Where one turn sends some rows of the set: a few examples, then the rows asked
lanu: [ 0.46  0.32 -1.41 -0.56 -2.06 -1.74 -1.33  2.01  2.05 -0.18 -1.03 -0.22
  0.09 -0.51 -0.22 -0.44  0.61  1.02  0.20 -1.71 -2.13 -2.29]
Mulab: [ 0.73 -0.28 -1.06  0.12 -1.88  0.25 -0.83  0.63  0.85 -0.17 -1.82 -1.00
  2.15 -0.88 -0.64  2.18 -2.08  0.65  1.57  1.03  0.52 -0.26]
Mevuz: [ 0.08 -0.44  1.19 -1.57 -0.07 -1.81  2.11  1.16 -0.53  0.39  1.29  0.90
  0.87 -1.84 -0.37 -0.54  0.46  2.29 -0.33  0.06  1.08 -1.16]
Povo: [ 1.79 -1.20  0.43  0.97 -0.16  0.13 -0.49  1.63  1.08  3.06 -1.42 -0.26
 -0.49  0.59  0.14 -1.01 -1.86  1.04  1.50  0.84  1.57 -0.71]
mesag: [ 0.59 -0.01  0.15 -0.22 -1.49 -2.06 -2.48  0.17  0.05  2.96  1.50 -0.96
  0.76 -0.24 -0.29  1.02 -1.27 -0.01  1.55 -0.34  1.31 -0.97]
kere: [-0.04 -0.93 -0.08 -1.31 -1.37 -3.38  0.08  0.17 -0.69  2.12 -0.06 -1.11
  1.37 -0.71 -2.14  0.62 -0.34  1.89 -0.30 -1.63 -2.80 -1.18]
mak: [ 0.67  0.48  0.17  1.84 -0.78 -1.88 -0.10  0.10  0.61  0.95 -1.04 -0.36
  1.51  2.48  0.03 -0.18 -0.21  1.17 -0.10  3.15 -0.19 -0.84]
pabog: [ 0.38  0.98  0.77 -0.04  1.42  0.25 -0.83  1.39  0.52  1.77 -0.94 -1.81
  1.16 -0.66 -0.85  0.86  1.61  0.85  2.67 -0.43 -0.99 -2.10]
Soze: [ 2.28  0.58 -0.20 -0.52  0.72 -0.65 -0.38 -1.27  2.52  0.55  0.67  0.79
 -0.30  0.05 -0.34 -0.73  0.97 -0.99 -1.14 -0.80 -0.70 -1.09]
tuk: [-0.52 -0.81 -1.13  1.06 -0.54 -2.35  0.21  0.61  1.22 -0.25 -0.78 -0.79
  2.02 -1.47 -0.85 -1.56  0.28 -0.36  2.64 -0.75 -0.67 -1.21]
Fep: [-0.33 -1.73  0.27  0.63  1.07 -0.74  1.99  1.19 -0.49 -0.82  0.65 -2.29
 -0.40 -0.31 -0.33  0.81  0.39  0.65  0.45  0.71 -1.80  0.22]
Lora: [ 0.47  0.14  1.61 -0.30  1.44 -1.27  0.05  0.59 -1.04  0.68  0.02  0.36
  0.71  1.86 -1.98  1.22  0.32 -0.12 -0.10  1.14  0.34 -3.46]
gita: [ 0.01 -1.80 -0.09 -2.42 -0.74  0.81 -1.15  0.46  0.74  0.38  1.77 -0.45
  1.80 -1.57 -0.15  0.89 -1.29  1.06 -0.45 -0.31 -1.72 -1.66]
Nezo: [ 2.20 -0.93 -1.37  1.21  0.36 -1.15  1.27  0.81  0.30 -0.28 -0.35 -1.02
 -1.29 -1.58 -1.52  1.93 -1.36  0.91 -0.28 -1.11 -1.27  0.13]
Nelod: [-1.87 -0.94 -0.21  0.17 -0.96 -0.55 -0.15  0.43  1.10  1.06 -1.99 -0.76
  0.43  0.74 -1.40  2.55 -2.02  0.28 -0.87 -0.18 -1.84  0.07]
taze: [ 2.06 -0.85  0.72 -0.03 -0.70 -0.50 -0.46  1.03 -3.06 -0.80 -0.29 -0.94
  1.51 -0.08 -1.31 -0.79 -1.26  0.05  1.41  1.00 -1.35 -1.52]
nub: [ 0.84 -0.78  1.21 -1.14  0.59 -1.89  0.23 -0.88  0.98  0.23 -0.04  0.72
 -1.82 -0.78  0.40  1.49 -0.93  1.28  1.43 -1.41 -2.32 -0.69]
roki: [ 1.07  0.07 -0.30 -0.28 -0.54 -2.41 -0.36  0.41  0.38  0.41  0.44 -0.17
  1.69  2.06 -0.28 -0.71 -1.23  1.93 -1.28  3.02 -0.55 -0.12]
toniv: [ 0.11 -1.26 -1.93 -0.34  0.55 -1.35 -0.62 -0.12 -0.52  0.35 -0.30  0.12
  0.40 -2.20 -0.25  0.78  1.68 -0.42 -2.06  0.39  0.04  0.82]
sarug: [ 1.89 -0.76 -0.23  0.54 -0.74 -0.57  0.81  1.04  1.42  2.78 -0.69  0.14
 -0.82  0.71 -0.35 -1.33 -1.63  2.28  0.44  1.08  1.85 -0.43]
dul: [ 1.01 -0.71 -0.53 -0.31  0.91 -1.85  1.06  1.24 -0.03  0.80 -1.13 -0.70
  1.96  1.41  1.61  2.18 -1.45  1.36 -1.33 -1.02 -1.12 -0.21]
nat: [ 2.62  0.73  0.91 -0.81  0.71 -1.03 -0.58 -0.20  2.97  0.78  0.10  0.95
 -0.06  0.71  0.54 -1.10  0.53 -0.90 -0.28 -0.19  0.46 -0.66]
giso: [-0.73 -0.16 -0.23 -0.54  0.00 -1.02  1.08  0.84 -0.06  1.21 -2.08 -3.34
 -0.94 -1.33 -1.29  0.75 -0.90 -0.57  0.86  0.35 -1.74 -1.96]
Fiva: [ 0.52 -0.87 -0.69 -1.98 -0.77 -0.40  0.04  0.80  2.45  1.27 -1.48  0.25
  1.35 -0.56  1.55  2.56  0.72  2.38  0.66  0.63 -0.42 -0.28]
tapip: [ 0.26 -1.33  2.07 -1.78  0.40 -2.10  1.61  1.19 -0.41  0.26  1.28  0.55
  0.52 -1.66  0.73 -0.89 -0.30  1.46 -0.78 -0.27  0.53 -0.92]
Tak: [-0.59 -0.14  1.78 -0.09  1.08 -1.54  0.01  1.46 -0.97  1.79  0.18 -1.79
  0.91  1.54 -1.73 -0.27  1.00 -1.09 -0.58  1.20 -0.10 -1.99]
tidug: [ 0.18 -1.67  0.74 -1.24  0.05 -0.66 -1.11  0.47  2.49  0.15  0.05 -0.23
  2.08 -1.15 -1.99  1.62 -1.62 -1.58  1.35 -0.09  0.07  0.07]
Mome: [ 1.92 -0.44  0.79  0.03 -1.45  0.06 -0.69  0.34  0.41  2.00 -0.64 -0.43
 -0.68  0.36 -0.93 -2.40 -0.19  2.19  1.27  0.60  1.78  0.28]
nuza: [ 1.71 -2.70 -0.31 -0.25 -0.25 -1.93 -2.51  0.43  1.49  0.02 -2.35  0.71
  1.03  0.23 -2.66  0.72 -0.22  1.87  0.25 -0.39 -0.47 -1.21]
dala: [-0.64 -1.86 -0.27  0.60 -1.05 -0.91 -1.42 -1.41  1.94  2.91 -0.66 -0.86
 -0.44 -1.04  0.66  0.84 -0.62 -0.82 -0.44  1.16 -0.46 -0.67]
foti: [ 2.17  1.83  0.40 -1.09  0.22 -0.56 -0.44 -0.37  3.24  0.80 -0.15  1.21
  0.08  0.57 -0.19 -0.14  0.46  0.30 -0.03 -0.85  0.61 -0.90]
bim: [ 3.11 -0.98  2.03 -0.98 -0.60 -0.36  1.88  1.85  0.14  1.87 -2.28  0.71
  1.15 -0.60 -1.41 -0.56  0.45  0.63 -0.97 -0.41 -0.40 -1.95]
Sepa: [ 2.06 -0.58  0.67 -1.71  0.08 -0.89  1.87  0.51  0.03  4.08 -1.59  0.50
  1.45 -0.52 -2.17  0.24 -0.43  0.27 -1.35 -0.13  0.27 -1.21]
febil: [-0.56 -1.18  1.12 -1.81 -0.27 -2.20  2.08  0.90  0.75 -0.82  1.43 -0.32
  0.82 -1.58 -0.34 -0.30  0.61  1.81  0.59  0.18  0.57 -0.98]
Rire: [ 0.75 -2.06 -1.21 -2.49 -1.10 -1.60 -1.59 -1.38 -1.21 -0.17 -1.27 -1.34
  0.30 -0.06  0.24  0.50  1.66  0.40  0.80 -0.40 -0.76 -0.41]
sek: [ 2.15 -0.49  1.97 -1.87 -0.25 -0.29  1.81  0.94 -0.21  3.32 -1.43 -0.20
  0.67 -0.67 -2.17 -0.95 -0.95 -0.29 -0.26  0.27  0.45 -1.29]
pipa: [ 1.78 -1.94 -0.64 -1.46 -0.66 -1.87  0.28  2.23 -0.25  3.08 -0.35  0.17
  0.49 -0.59 -0.49 -0.45  1.20  0.73 -0.42  0.00 -2.54  1.42]
zokez: [ 0.92 -1.05  0.80  0.29 -0.58  0.26 -1.65  0.90  0.80  0.89  0.95 -2.17
 -0.82  1.18 -0.33  1.17  0.73 -0.28  1.10  0.13 -3.03 -0.29]
Dal: [ 2.96 -2.36 -0.78 -0.14  0.00 -1.72 -2.05  1.25  1.16 -0.30 -2.10 -0.66
  0.47  1.79 -1.78  0.40  0.45  1.86  0.06  0.61 -1.10 -0.90]
Zek: [ 0.45  0.67 -0.07  1.48 -1.40 -1.82  0.97  0.83  0.11  1.31 -1.06 -0.53
  1.54  1.58 -0.21  0.68 -0.07  2.23 -0.34  2.75 -0.86  0.43]
digov: [-0.23  0.47  0.04 -0.26 -0.10 -2.22  0.75 -0.38  1.76  2.26  0.75  0.03
  1.33 -2.09 -2.47 -0.77  1.26 -0.77  0.13 -0.74 -1.51 -1.49]
Kirap: [ 1.24 -2.51 -1.47 -0.42  0.41 -1.97 -1.64  0.45  0.71  2.01 -2.09  0.87
 -0.79 -0.64 -0.48  0.12 -0.87 -0.92 -1.16 -1.10  0.75  0.01]
Kud: [-1.23 -1.89 -2.09 -1.10 -1.19 -0.73  2.26  0.23  1.14  2.91 -0.79 -0.39
  0.03 -1.19 -0.58 -0.48  0.62  0.08  0.31  0.10 -1.05 -0.89]
bez: [ 0.10 -0.18 -1.00 -1.71  0.54 -0.85 -1.04  0.53 -0.90  2.02 -0.70 -0.19
 -0.30 -0.97  1.80 -0.74 -1.32 -0.61  0.53 -1.68  0.18 -2.18]
turop: [ 2.64 -1.52 -0.67  0.13 -0.44 -1.35 -2.03  0.87  1.21  0.15 -1.71  0.14
  1.02  1.48 -2.83  1.16  0.32  2.57 -0.49  0.29 -0.23 -0.76]
perap: [-0.31 -0.51  1.84 -0.02  0.69 -0.93  0.32  1.43 -1.56  1.25 -0.87 -0.74
  1.26  1.41 -2.58  0.58  1.08 -0.02 -1.60  1.44 -0.18 -2.03]
Rufo: [ 1.46 -0.60  0.14 -0.24 -1.69 -0.21 -0.61  0.39 -3.19 -0.19  0.34 -0.27
  1.97 -0.45 -1.90 -0.13 -0.50  0.74  1.45  0.83 -1.23 -1.69]
nim: [ 1.73 -0.31 -0.34 -0.28 -1.54  0.25 -0.45  0.86 -2.66 -1.53 -0.68 -0.42
  0.47 -1.09 -0.69  0.00 -1.50  0.02  0.93  0.73 -1.13 -0.80]

zokez moves to kere
roki moves to Lora
nim moves to febil
Now these:
Mevuz moves to nat
Nelod moves to giso
digov moves to Kirap
Zek moves to Tak
lanu moves to Rire
tidug moves to Nezo
perap moves to sek
foti moves to Dal
pipa moves to mesag

Where one turn sends some rows of the set: a few examples, then the rows asked
Pur: [ 0.40  0.57 -1.56 -0.95  0.23 -1.16  1.48 -4.28 -0.09 -0.06 -0.78 -0.38
 -1.27 -0.90 -0.02 -0.53  1.78 -0.80  1.93 -0.39 -0.49]
Suga: [-2.24  0.54 -1.35  1.19 -0.65  1.07 -1.12  1.26  0.33  2.89 -1.13 -0.37
 -0.40  1.02 -1.14 -0.53  1.18 -0.32  0.78 -3.04  0.66]
rela: [-2.05  1.05 -1.99  1.46 -1.43  1.50 -2.11  1.41  0.48  1.66 -1.65 -0.86
 -0.49  1.40 -1.02 -0.48  1.05  0.38  0.14 -2.49  0.37]
Guku: [ 0.35  0.25 -2.85 -0.53 -0.66 -1.34 -0.22 -4.37 -0.52 -1.56 -1.37 -0.21
 -2.11 -0.22 -0.22 -1.27  0.56  0.18  1.68 -0.45  0.08]
Bisov: [-2.46  0.77 -1.59  1.09 -0.88  1.24 -1.25  1.57  0.21  2.65 -1.33 -0.46
 -0.45  1.01 -1.00 -0.26  1.23 -0.27  0.26 -2.69  0.99]
kar: [-1.62  1.05 -1.22  1.24 -0.51  1.99 -1.31  1.35  0.44  2.63 -1.48 -0.54
 -0.02  0.63 -0.50 -0.58  1.56  0.20  0.69 -3.02  0.65]
dizi: [ 1.18 -0.67 -2.68  0.12  0.36 -1.25 -0.40 -3.38 -0.45 -1.48 -1.82 -0.76
 -2.13  0.38 -0.07 -1.44  0.35  0.84  1.03  0.59 -0.13]
budo: [-1.58  0.84 -1.78  1.54 -0.87  1.86 -2.02  1.21  0.30  2.00 -1.69 -0.46
 -0.42  0.93 -0.61 -0.96  1.02  0.61  0.69 -3.18  0.82]
bobo: [-0.17  0.88 -1.35 -1.20 -0.38  0.18  2.33 -2.98 -0.24  0.33 -1.69 -2.14
 -1.29 -0.77  0.19  0.38  2.82 -0.69  0.25  0.88 -0.34]
tev: [ 0.70 -0.12 -1.53 -0.33 -0.16 -0.73  1.55 -4.28  0.08  0.20 -1.44 -1.83
 -1.85 -0.10 -0.47 -1.23  1.65 -0.32  2.13 -0.72 -1.29]
Nin: [-0.25 -0.57 -3.88 -0.56 -0.31 -0.75 -0.78 -3.31 -1.09 -0.85 -2.12 -1.19
 -2.22  0.11 -0.18 -2.03 -0.16  0.43  1.82  0.82  0.51]
pemuz: [ 0.44  1.07 -3.48  0.14 -0.44 -1.78 -0.59 -3.65 -1.00 -0.98 -2.68 -0.70
 -2.00  0.06 -0.34 -1.59  0.61  0.58  1.74  0.62  0.60]
Buv: [-1.75  0.00 -3.09  1.10 -0.63  1.40 -2.26  1.12  0.56  1.58 -1.43 -0.52
 -1.01  0.76 -1.45 -1.43  1.03  0.43  0.75 -2.91  1.82]
piz: [ 0.07  1.99 -1.98 -0.85  0.45 -1.10  1.74 -2.95 -0.71  0.65 -2.19 -1.07
 -0.70 -1.08  0.22  0.02  2.56 -0.72  1.01  1.55  0.38]
Pagef: [-1.00  0.37 -3.61 -1.51 -0.44  0.17  0.16 -2.03 -1.35 -0.65 -2.35 -1.53
 -1.56 -0.61  0.42 -0.50  1.10 -0.05 -0.06  2.45  1.45]
kelef: [-0.53  0.78 -2.91 -1.02 -1.54  0.34  0.45 -2.61 -0.85 -1.52 -2.49 -2.10
 -2.20 -0.12  0.16  0.02  1.71  0.29 -0.75  1.41  0.80]
zikeb: [ 0.25 -0.57 -2.39 -0.68  0.84 -0.95  1.00 -3.82 -0.45  0.96 -1.37 -1.24
 -1.33 -0.46 -0.25 -1.83  0.90 -0.66  2.98  0.16 -0.63]
Mer: [-1.67  0.71 -1.74  1.73 -1.12  1.17 -1.96  0.88  0.71  2.01 -1.39 -0.82
 -0.49  1.50 -1.25 -0.94  0.88  0.38  1.01 -3.11 -0.23]
Kadi: [-0.42  0.98 -3.16 -1.18 -1.17 -0.55 -0.17 -3.22 -0.89 -2.05 -1.73 -0.43
 -2.01 -0.57  0.30 -0.08  1.10  0.22 -0.23  0.99  1.22]
dib: [-1.73  0.40 -1.84  0.57  0.27  1.67 -0.52  1.28  0.93  3.02 -0.82 -0.73
 -0.18  0.07 -1.26 -0.66  2.33 -0.51  0.93 -2.72  1.31]
tif: [ 0.77  1.14 -2.15 -0.08  0.60 -1.93  1.03 -4.03 -0.52  0.57 -2.02 -0.75
 -1.17 -0.51 -0.34 -1.34  1.51 -0.30  2.63  0.12 -0.42]
veziv: [ 0.39  0.17 -2.81 -0.57 -0.10 -0.47 -0.06 -2.22 -0.76 -1.61 -2.17 -1.01
 -1.87 -0.04  0.49 -0.21  1.12  0.71 -0.79  2.08  0.88]
lafo: [-2.11  0.53 -2.67  0.52 -0.51  1.92 -1.47  1.73  0.49  2.03 -1.31 -0.78
 -0.55  0.25 -1.08 -0.46  1.94 -0.01 -0.05 -2.06  2.16]
Funi: [-1.71  0.92 -1.06  1.48 -0.73  1.34 -1.11  1.05  0.87  2.70 -1.20 -0.89
 -0.06  1.18 -1.11 -0.45  1.54 -0.11  0.96 -2.92 -0.41]
bop: [-1.32 -0.18 -2.22  1.16  0.08  1.15 -1.40  0.64  0.98  2.60 -0.89 -0.47
 -0.67  0.58 -1.64 -1.59  1.43 -0.10  1.74 -3.52  1.01]
Manog: [ 0.59  0.41 -1.45 -0.93  0.92 -0.36  1.65 -2.36 -0.32 -0.14 -1.53 -1.15
 -1.03 -0.66  0.54  0.31  2.30 -0.31 -0.22  1.90  0.07]
ropu: [-1.44  0.80 -1.39  1.46 -0.56  1.82 -1.62  1.01  0.44  2.48 -1.47 -0.51
 -0.22  0.85 -0.69 -0.98  1.19  0.40  1.16 -3.40  0.49]
divi: [-1.79  1.15 -1.60  1.19 -0.86  2.12 -1.71  1.51  0.26  2.18 -1.69 -0.51
 -0.24  0.78 -0.45 -0.56  1.36  0.49  0.28 -2.75  0.98]
fube: [-0.56  0.44 -1.99 -1.61  0.76  0.01  1.98 -2.56 -0.66  1.16 -1.56 -1.57
 -0.75 -1.19  0.41 -0.28  2.16 -1.14  1.10  1.81  0.20]
bomiz: [ 1.38 -0.42 -1.33 -0.19  1.30 -1.22  1.27 -3.51  0.06  0.14 -1.18 -0.90
 -1.33 -0.23  0.04 -0.99  1.50 -0.11  1.57  0.42 -0.93]
sipib: [-2.25  0.47 -1.70  1.36 -0.85  0.96 -1.61  1.13  0.26  2.56 -1.22 -0.31
 -0.67  1.23 -1.25 -0.79  0.78 -0.08  0.89 -3.22  0.75]
riza: [-2.12  1.23 -1.38  1.17 -1.06  1.69 -1.27  1.58  0.62  2.27 -1.44 -0.98
 -0.06  1.02 -0.93 -0.01  1.67 -0.02  0.06 -2.29  0.17]
Tomel: [-0.25  1.90 -3.28 -0.68 -0.61 -0.92  0.15 -2.57 -1.26 -0.92 -2.86 -1.06
 -1.48 -0.56  0.25 -0.23  1.63  0.23  0.08  2.01  1.38]
zesor: [ 0.31 -0.22 -3.11 -0.11 -1.33 -0.62 -0.35 -3.86 -0.57 -1.60 -2.24 -1.75
 -2.71  0.53 -0.41 -1.50  0.46  0.71  1.15 -0.23 -0.17]
Sobaf: [-2.42  0.58 -1.88  1.27 -1.07  1.16 -1.72  1.43  0.17  2.26 -1.39 -0.38
 -0.69  1.20 -1.09 -0.51  0.80  0.02  0.30 -2.84  1.02]
fuzet: [-0.30  1.31 -1.90 -1.60 -0.27 -0.38  1.58 -3.18 -0.50 -0.52 -1.16 -0.62
 -1.13 -1.26  0.51  0.54  2.42 -0.77  0.07  1.07  0.57]

Tomel moves to pemuz
Guku moves to Pur
Now these:
ropu moves to kar
Funi moves to riza
Pagef moves to Nin
zesor moves to tev
dizi moves to bomiz
dib moves to lafo
Sobaf moves to sipib

